Each row is where one point has got to under a steady rotation. How many ticks took it there?
The counts run from 0 to 451.
[-2.03 -0.92 -1.75 -2.20 -2.00  0.26  0.08  1.83 -2.28 -0.92 -3.24  1.92
 -2.20 -1.38  3.21 -2.18  0.28 -3.25 -3.72  4.16 -2.94 -1.41  2.06 -3.80
  1.71  0.37  2.72  0.29  2.12  0.05  1.71 -1.08 -0.82 -1.12 -3.61  1.85
  0.51  1.75  2.17 -2.08  1.93  1.22  3.49 -2.49 -1.21 -2.99  3.88 -1.46
  1.00 -0.70  0.17 -0.58 -0.84  0.22 -2.22 -0.58 -1.43 -1.38 -0.21 -1.48
 -1.91 -1.23  2.18  2.14 -0.80 -0.47 -1.50  0.36 -4.33] => 415
[-3.59  1.84 -2.00  0.22 -3.95  3.16 -1.55 -1.24 -0.38 -1.19 -0.38  0.92
 -1.75 -0.61  2.27 -1.76  0.39 -2.73 -1.00  2.46 -2.39 -1.56  0.59 -3.50
  0.80  1.32 -1.64 -2.67  1.86  0.47 -0.05 -0.66 -2.08 -0.04 -0.34  2.97
  0.06 -2.69  1.55 -2.67  1.22 -0.33  4.40 -3.57 -1.32 -0.18  2.19 -2.61
  0.45 -2.03  1.33  0.41 -1.87  1.65 -2.73 -0.24 -3.10 -1.87  1.37  1.42
 -1.85  0.15  3.55  3.81  0.90 -0.42 -1.02  1.16 -4.51] => 174
[ 1.25  1.44 -4.19  1.36  1.38  2.45 -1.88 -2.96 -2.11  1.38  0.99 -0.13
 -0.42  1.53  4.14 -2.08  2.00 -3.32 -3.53  3.05 -0.52  2.44 -0.07 -2.13
  0.37  1.84  2.35 -1.15 -1.13  0.82  0.16 -0.72 -2.16 -2.47 -3.26  1.35
  2.27  0.23  2.26 -3.52  2.43  1.90  2.27 -4.28 -0.08 -3.02  3.58 -2.56
  1.26  0.10  0.33  0.72 -0.53  0.53 -2.25 -0.73  0.04 -0.04 -0.34 -2.74
 -1.07  1.14  1.90  2.41  1.92  0.33 -1.44  0.07  0.39] => 370
[ 1.86  0.64 -2.67  0.96 -4.21  2.78  2.74 -1.00 -1.93 -1.87 -0.13  0.68
 -1.93 -0.20  3.32 -0.63 -0.18 -5.48 -3.07  1.04 -2.97  0.64 -0.87 -2.53
 -0.95 -0.09  1.06 -0.71 -0.86  1.77 -0.54  0.68  0.18 -0.47  0.27  1.72
  2.77 -1.13  0.35 -3.78  2.16  2.33  1.54 -4.26 -0.34 -3.40  4.44 -1.63
  0.18  0.87  0.60  0.77  0.82  0.00 -1.32 -1.84  1.10  0.07  0.86 -1.07
 -3.46  1.05  1.39  2.28 -0.55 -4.60 -0.60  1.23 -0.81] => 251
[ 1.92  1.96 -3.53  0.74 -2.48  2.16 -0.64 -1.13 -0.83 -0.47  2.34 -1.03
  1.68 -2.37  1.07 -1.35  1.96 -4.39 -1.80  0.53 -1.64  0.30  1.07 -2.21
  0.38  1.26  2.69 -1.21  0.58  2.61 -1.05  1.81 -2.03 -2.83  0.30  0.03
  0.91 -0.89  1.83 -4.40  0.73  2.12  2.24 -6.41  0.23 -3.12  3.64 -1.04
  1.84  1.62  1.87 -0.87  0.06  0.87 -1.71 -2.94 -0.98  0.10  2.84  0.51
  0.35 -1.17  2.09  2.57 -0.25 -0.01 -0.41  1.83 -1.49] => 129
[ 0.17 -1.41 -3.26 -1.65 -2.35  1.28 -0.56 -0.29 -1.52 -1.74 -1.86 -0.74
 -0.20 -2.79  2.62 -0.16  0.07 -3.92 -2.05  1.22 -2.13 -0.85  0.61 -2.65
 -0.65  2.13  1.81 -1.18 -0.38  2.50 -0.44  0.21 -0.44 -2.30 -1.59  0.06
  1.89 -2.76  1.51 -3.42  0.66  2.16  1.54 -5.71 -0.35 -3.64  4.70 -2.28
 -2.15 -1.32  0.91  0.11 -1.07  0.70 -3.71 -1.73 -2.05 -0.88 -0.25  1.00
 -0.86 -2.69  2.56  3.42  0.29 -1.42  1.14 -0.47 -1.23] => 82
[-2.49  0.25 -2.21 -0.25 -2.77  1.02 -1.72 -0.50 -0.84 -0.65 -2.58 -0.67
 -2.02 -1.02  2.79 -1.30  0.75 -4.44 -1.52  4.11 -1.33  0.00  0.77 -3.63
  0.95  1.04 -0.88 -2.33  1.92  1.19 -1.32 -0.94 -1.35 -1.71 -2.83  3.02
  2.22 -1.00  1.65 -3.70  1.61 -0.11  3.73 -2.64  0.60 -0.86  2.19 -3.26
 -1.35 -2.90  1.58  1.11 -0.82  1.11 -3.30  0.44 -2.07 -2.81 -0.51  0.00
 -1.84 -0.44  3.70  3.21  1.41 -0.68 -1.76 -0.58 -2.55] => 379
[ 0.96  0.88 -2.76 -1.07 -0.68  2.30  0.70 -1.00 -1.36 -0.68  1.76  1.08
 -1.39  0.63  3.78 -1.77  0.37 -3.73 -5.17  2.52 -0.40  0.86  0.50 -1.41
  1.65  0.21  3.02  1.08 -1.42  1.86  2.65 -0.75 -1.41 -2.49 -2.18  0.06
 -0.32  1.88  1.46 -0.70  0.97  2.91  3.23 -5.30 -1.17 -3.07  4.91 -1.21
  1.95  1.68  0.93 -0.28 -0.51  2.03 -1.52 -1.66 -0.10  1.91  1.99 -1.45
 -2.00  0.14  3.31  2.62  1.46 -1.28 -0.43  1.85 -0.84] => 244
[ 1.31  1.70 -3.85  3.27 -0.09  3.53 -0.95 -2.23 -2.93  0.02  0.14 -0.46
 -1.16 -0.07  2.38 -2.31  1.45 -4.44 -2.32  2.43 -2.58  1.72 -0.56 -1.99
 -1.33  1.50  2.90 -1.60 -0.79  0.61 -0.84 -0.59  0.31 -2.63 -1.57  2.88
  1.85 -2.71  1.26 -5.27  1.78  1.51  2.05 -4.71  0.22 -2.48  3.30 -1.30
  1.23 -0.15  0.81 -0.02  0.02 -0.97 -2.33 -1.80  1.15 -0.45  0.06 -2.03
 -2.26  1.17  3.12  2.09  0.57 -1.75 -1.69 -0.18 -0.08] => 14
[ 1.09  1.68 -2.57 -0.37 -2.77  3.17  1.42  0.03 -1.57 -1.13 -0.68  1.07
 -2.29  1.43  4.18 -2.29 -1.36 -3.63 -3.14  1.89 -3.05  0.61  1.71 -1.37
 -0.89 -1.00  2.84  0.47  0.07  1.52  2.19  0.14  1.51 -0.62  0.78  0.80
  1.98  0.47  0.63 -2.77  3.83  2.20  2.99 -4.87 -0.88 -2.53  4.56 -1.34
  2.91  1.93  0.63 -0.63  1.44  0.13 -1.32 -2.11  0.93  1.48  1.36 -2.37
 -2.77  0.54  2.12  1.30 -0.67 -2.37 -1.07  1.84 -1.90] => 246
[-0.61  0.55 -2.61  1.14 -0.18  3.83 -0.08  0.94 -0.18 -2.21  0.89  0.41
 -1.55 -2.01  2.33 -1.80  1.33 -2.38 -5.17  0.65 -0.64 -0.51  0.52 -3.51
  0.58 -0.10 -1.31 -0.29 -0.21  1.39  1.88 -1.00 -1.16 -2.06 -2.77  2.59
  0.23  1.01 -0.86 -1.67 -0.90  1.43  3.73 -5.34 -0.92 -1.24  3.72 -2.27
 -0.02 -0.35  1.78  0.24  0.23  1.47 -2.34 -0.97 -3.00  0.92 -0.09 -0.60
 -1.42 -0.28  5.78  1.00  2.97 -0.14  0.76  1.89 -4.58] => 296
[-0.65 -0.49 -3.88  0.67 -3.67  0.09 -0.85 -0.05  1.40 -2.15 -0.97 -0.36
 -0.95 -1.86  1.74 -1.08  0.24 -4.86 -2.98  2.62 -1.60 -1.54 -0.35 -3.25
  0.36  1.99 -0.83 -1.83  0.27  0.54 -0.60 -1.53 -3.05 -1.76 -2.33  2.35
  3.01 -0.97  1.47 -2.54  1.52  1.07  1.30 -4.14 -0.18 -2.10  4.19 -3.92
 -2.11 -0.79  0.30  1.18 -0.47 -0.30 -2.68 -1.03 -2.21 -1.58 -0.04 -0.26
 -1.63  0.00  2.61  3.39  0.02 -2.00 -0.20  0.53 -2.75] => 80
[ 1.46  2.51 -2.90  0.90 -2.46  2.46 -0.73 -3.59 -1.82  0.83  2.02 -0.16
  1.13 -0.45  2.03 -1.19  1.25 -4.09 -0.73  0.96 -2.71  0.26  0.13 -1.75
 -0.13  1.37  2.98 -2.51  0.51  2.02 -1.89  2.14 -1.99 -1.31  0.82  0.47
  1.28 -2.47  2.64 -4.43  2.10  1.79  3.19 -5.54 -0.64 -2.79  3.18 -1.23
  2.00  0.25  1.76  0.09 -1.08  1.09 -1.68 -2.50 -0.36 -0.19  3.05  0.21
 -0.82  0.00  1.98  4.00  0.43 -0.05 -0.18  0.20 -0.25] => 161
[-2.63 -0.87 -3.45 -1.61 -2.70  0.00 -1.82  0.59  0.28 -2.21 -1.87 -0.19
 -1.87 -1.81  2.46 -1.44 -0.26 -4.29 -3.34  4.24 -0.59 -1.01 -0.18 -3.65
  1.15  1.80 -0.02 -1.07  1.16  1.21  0.46 -1.54 -1.83 -2.74 -3.36  2.27
  2.08 -0.35  1.46 -1.89  0.46  0.91  3.16 -3.37  0.28 -1.67  2.61 -2.18
 -1.16 -2.53  0.85  1.00 -1.32  1.02 -2.99 -0.71 -2.19 -2.65 -0.02 -0.16
 -1.11 -1.55  4.08  3.65  1.39 -0.91 -1.09 -0.12 -2.56] => 411
[ 0.95  1.85 -2.33 -1.09 -1.44  3.45  0.31  0.32 -1.55 -0.56  1.94 -0.36
  0.30 -2.28  2.37 -1.20  2.33 -4.29 -3.71  0.14 -0.59  0.93  0.94 -2.95
  1.65 -0.51  1.49  0.11  0.17  2.88  0.56  2.71 -1.84 -2.85 -1.75  0.54
  0.14  2.24  0.39 -2.97 -0.68  2.53  3.87 -5.73  0.73 -2.74  4.32 -0.22
  0.86 -0.56  2.50 -0.92  0.77  0.82 -1.24 -1.59 -0.83  0.15  2.41  0.01
 -0.80 -1.41  4.17  1.60  1.99  0.54  0.56  2.23 -1.46] => 302
[ 2.14  0.16 -4.53  1.41 -1.02  0.34 -0.52 -0.34  0.80 -0.69 -0.01 -0.83
 -0.77 -0.83  1.48 -1.49  1.50 -4.14 -2.83  2.45 -1.19  0.52  0.19 -2.28
 -1.01  2.41  0.78 -0.56 -1.85  2.15 -0.61 -2.39 -0.13 -3.43 -2.55  0.98
  2.30 -1.74  1.14 -4.23  1.14  2.25  0.23 -6.37 -0.64 -2.45  3.66 -3.45
 -0.75  1.32  1.85  1.10 -0.02  1.13 -3.10 -2.21 -2.87  0.58 -0.09 -1.90
 -0.65  0.64  1.32  2.26  0.32 -2.45  0.13 -0.01 -1.55] => 76
[-0.75  1.19 -2.70 -0.63 -1.42 -0.56 -1.41  0.32 -0.84  0.43 -0.22  0.71
 -1.25  0.67  2.08 -2.87  1.83 -3.79 -2.82  5.72 -1.12  1.38  0.85 -3.12
  2.93  1.03  3.39  0.10  2.12  0.65  0.85 -0.84 -2.93 -2.95 -3.75  1.79
  1.41  3.46  3.40 -2.56  1.79  1.97  3.62 -3.76  0.55 -2.23  3.57 -1.25
  2.16  0.22  0.83 -0.13 -0.07  1.03 -1.13 -1.14 -0.77 -0.97  1.86 -1.74
 -0.91  0.27  2.32  2.49 -0.33 -0.26 -2.38  1.09 -1.50] => 38
[-2.01  0.77 -2.38  1.00 -4.14  2.87 -0.55 -0.26 -0.36 -1.10 -0.99  0.33
 -0.63 -1.28  1.04 -1.03  0.34 -3.00 -1.30  0.45 -3.67 -1.94  1.78 -4.26
 -0.30  1.28 -1.29 -3.28  2.23  0.48 -0.97 -0.01 -1.41  0.68  0.58  2.35
  1.47 -2.44  1.27 -4.14  2.09 -0.14  2.49 -4.41 -1.53 -1.85  2.48 -2.80
 -0.38 -0.76  1.17 -0.20 -0.90  0.65 -2.53 -0.23 -4.70 -1.80  0.39  1.03
 -1.33 -0.45  2.41  3.23 -0.53 -0.25 -0.27  1.43 -5.25] => 142
[-2.27  1.50 -2.18  1.36 -2.95  4.11 -0.96 -1.38 -2.42  0.58 -1.95  0.13
 -1.88 -0.78  3.11 -1.39  0.46 -4.20 -0.89  1.11 -2.56 -0.11  0.69 -3.45
 -1.48 -0.03 -0.09 -3.20  1.54  0.93 -1.67  1.05  0.11 -0.05 -0.39  3.45
  2.79 -3.00  0.83 -6.18  2.84  0.09  3.02 -3.27  0.59 -2.26  2.39 -2.38
 -0.17 -2.92  1.20  0.22  0.15 -0.77 -2.59 -0.17 -0.96 -2.35 -0.86 -0.31
 -1.79  0.59  2.53  2.70  0.45 -0.89 -1.02 -0.07 -2.01] => 346
[-0.54  1.89 -2.02 -0.59 -1.51  2.88 -0.88 -1.75 -2.07 -0.34 -0.44  1.80
 -2.41  0.96  4.30 -3.09  0.38 -3.19 -2.40  2.59 -3.39  0.58  1.40 -1.11
 -0.60  0.20  4.28  0.40  0.20  1.78  2.11 -0.29  2.31 -1.02  0.54  0.42
 -0.63 -1.19  1.51 -3.11  2.45  1.92  3.26 -5.80 -1.84 -1.56  3.96 -1.27
  3.33  1.71  0.81 -0.77  0.33  1.75 -1.69 -2.22  0.81  2.04  1.97 -1.26
 -2.18  0.47  2.85  2.57  0.49 -2.17 -1.40  0.39 -2.02] => 214
[ 0.68  0.40 -4.45  2.33 -0.39  4.35 -0.86 -2.41 -0.48 -0.63  1.79 -0.55
  0.86 -1.18  1.61 -0.55  0.60 -2.99 -3.07 -0.11 -1.41 -1.47 -0.42 -2.86
 -1.02  3.63 -1.17 -2.23 -1.17  0.42 -0.61 -1.20 -2.74 -1.71 -1.33  1.70
  1.70 -2.91  0.79 -2.91  0.80  1.25  1.08 -5.40 -2.33 -2.94  3.42 -4.23
 -0.21 -0.37  0.74  1.55 -1.10  0.40 -2.69 -1.75 -3.67  0.74  0.17 -0.08
 -0.97  0.55  3.02  3.01  1.40 -0.27  0.49  0.38 -2.71] => 139
[-0.50  0.71 -2.48 -0.78 -0.22  2.67 -1.37 -1.93 -1.70 -0.95  1.69  1.32
 -1.59  0.82  3.56 -1.95  0.16 -3.43 -3.43  3.24 -1.18  0.47  0.65 -0.39
  1.04  0.71  3.59  0.54 -1.04  1.98  2.45 -0.60  0.87 -2.41 -0.82  0.06
 -0.65 -0.50  1.67 -1.75  1.64  2.61  4.25 -6.10 -1.92 -1.70  4.17 -1.18
  2.92  1.05  1.28 -0.88 -0.68  1.83 -1.64 -1.88  0.79  3.33  2.25 -1.37
 -1.87 -0.73  4.00  3.14  1.70 -0.75 -1.44  0.75 -1.33] => 213
[ 0.83  1.05 -2.94  1.31 -4.48  0.49 -0.14  0.60  0.11 -1.75 -1.47 -0.06
 -1.43 -1.44  2.13 -2.24 -0.24 -5.22 -1.93  3.30 -3.00 -0.60  1.24 -3.08
 -0.25  0.36  2.71 -0.78  1.97  0.99 -0.02  0.11 -0.41 -2.36 -0.70  1.95
  2.65 -0.77  1.85 -4.79  2.46  1.78  2.44 -4.41  0.21 -2.40  3.87 -0.95
  2.31  0.89  1.06 -0.35  1.99 -0.98 -1.43 -2.18  0.76 -1.44  1.28 -1.55
 -1.86 -0.52  1.77  1.45 -2.27 -2.55 -2.55  0.97 -1.94] => 425
[-0.63  2.04 -2.58 -1.00 -2.35  3.05 -0.04  0.34  0.99 -1.11  2.10 -0.18
 -0.41 -2.66  2.52 -1.61  1.67 -3.76 -3.28  1.28 -0.10  0.26  1.10 -3.61
  1.86 -1.05 -0.57 -0.55  1.43  2.95  0.27  1.50 -2.05 -2.16 -1.37  1.57
  0.98  2.95 -0.11 -3.11 -0.15  1.56  4.65 -5.31  1.40 -1.28  3.24 -0.89
  1.39  0.04  2.13 -0.64  1.46  1.05 -1.27 -1.80 -1.72 -0.23  2.35 -0.40
 -0.20 -0.84  4.84  2.07  2.06  0.44 -0.31  2.53 -3.25] => 301
[-0.33  1.93 -2.85  1.40  0.95  5.24 -1.07 -0.07 -1.89 -0.99  1.40 -0.76
 -0.63 -1.90  2.11 -2.49  2.24 -2.62 -4.37  0.36 -0.87  0.12  0.86 -3.74
  0.04  0.67  0.14 -0.51  0.25  1.27  0.64 -0.22 -0.33 -2.33 -2.17  2.75
 -0.46  0.24 -0.39 -3.11 -1.51  1.01  4.38 -5.55 -0.30 -0.82  2.57 -0.60
  1.23 -0.71  2.72 -0.51  0.54  1.10 -1.99 -1.05 -2.35  0.86  0.95 -0.61
 -0.75 -0.71  5.59  1.33  2.53  0.02 -0.49  1.49 -3.78] => 328
[-2.33  1.29 -2.33 -1.10 -3.03  4.28 -0.63 -1.51 -3.65 -0.63 -0.54  0.95
  0.78 -2.18  3.23 -0.43 -0.77 -2.73 -1.18  0.17 -3.45 -2.60  1.09 -2.76
  0.50  1.12  1.84 -1.27  1.39  0.44  0.51  2.16 -1.40  0.39  0.54  1.15
  0.37 -2.67  1.17 -2.35  1.34  1.01  3.32 -3.53 -2.03 -3.25  4.36 -0.91
  0.86 -2.03 -0.04 -1.16 -2.39  0.21 -2.63 -1.14 -1.77 -0.68  0.97  0.68
 -1.21 -1.98  4.26  3.66 -0.15  1.07  0.28  0.68 -3.86] => 146
[-2.10 -0.47 -2.66 -1.30 -1.16  0.64 -2.41 -0.95 -1.08 -0.46 -0.83 -0.30
 -1.19 -1.29  2.51 -2.07  1.70 -4.08 -2.02  3.40 -0.52  0.56  0.18 -3.11
  1.49  1.39  0.27 -1.60  0.94  2.03 -1.21 -0.98 -1.74 -2.56 -4.37  2.06
  0.36 -0.92  1.52 -3.41 -0.04  0.95  3.61 -3.78  0.96 -1.18  2.60 -2.84
 -1.79 -2.85  2.12  0.73 -1.78  2.14 -3.84  0.00 -2.76 -1.61  0.21  0.34
 -1.14 -0.98  3.45  4.00  2.73 -0.19 -1.07 -1.23 -1.36] => 380
[-2.09  0.35 -2.05 -2.23 -1.98  2.33  0.09 -0.64 -0.91 -2.63  1.28  0.38
 -1.98 -1.53  3.48 -1.43 -0.88 -4.50 -3.24  2.33 -0.89 -0.20  0.35 -1.42
  1.83  0.98  1.34  0.65 -0.32  2.81  2.55 -0.23 -0.19 -2.21 -1.26  0.66
 -0.47 -0.38  0.55 -0.78 -0.55  2.01  4.65 -4.80 -0.45 -1.63  4.03 -0.75
 -0.30 -0.53  1.18  0.04 -0.22  1.93 -2.48 -1.62  0.57  1.20  2.79  0.44
 -1.59 -2.00  5.55  3.73  2.16 -0.84  0.02  0.56 -1.48] => 239
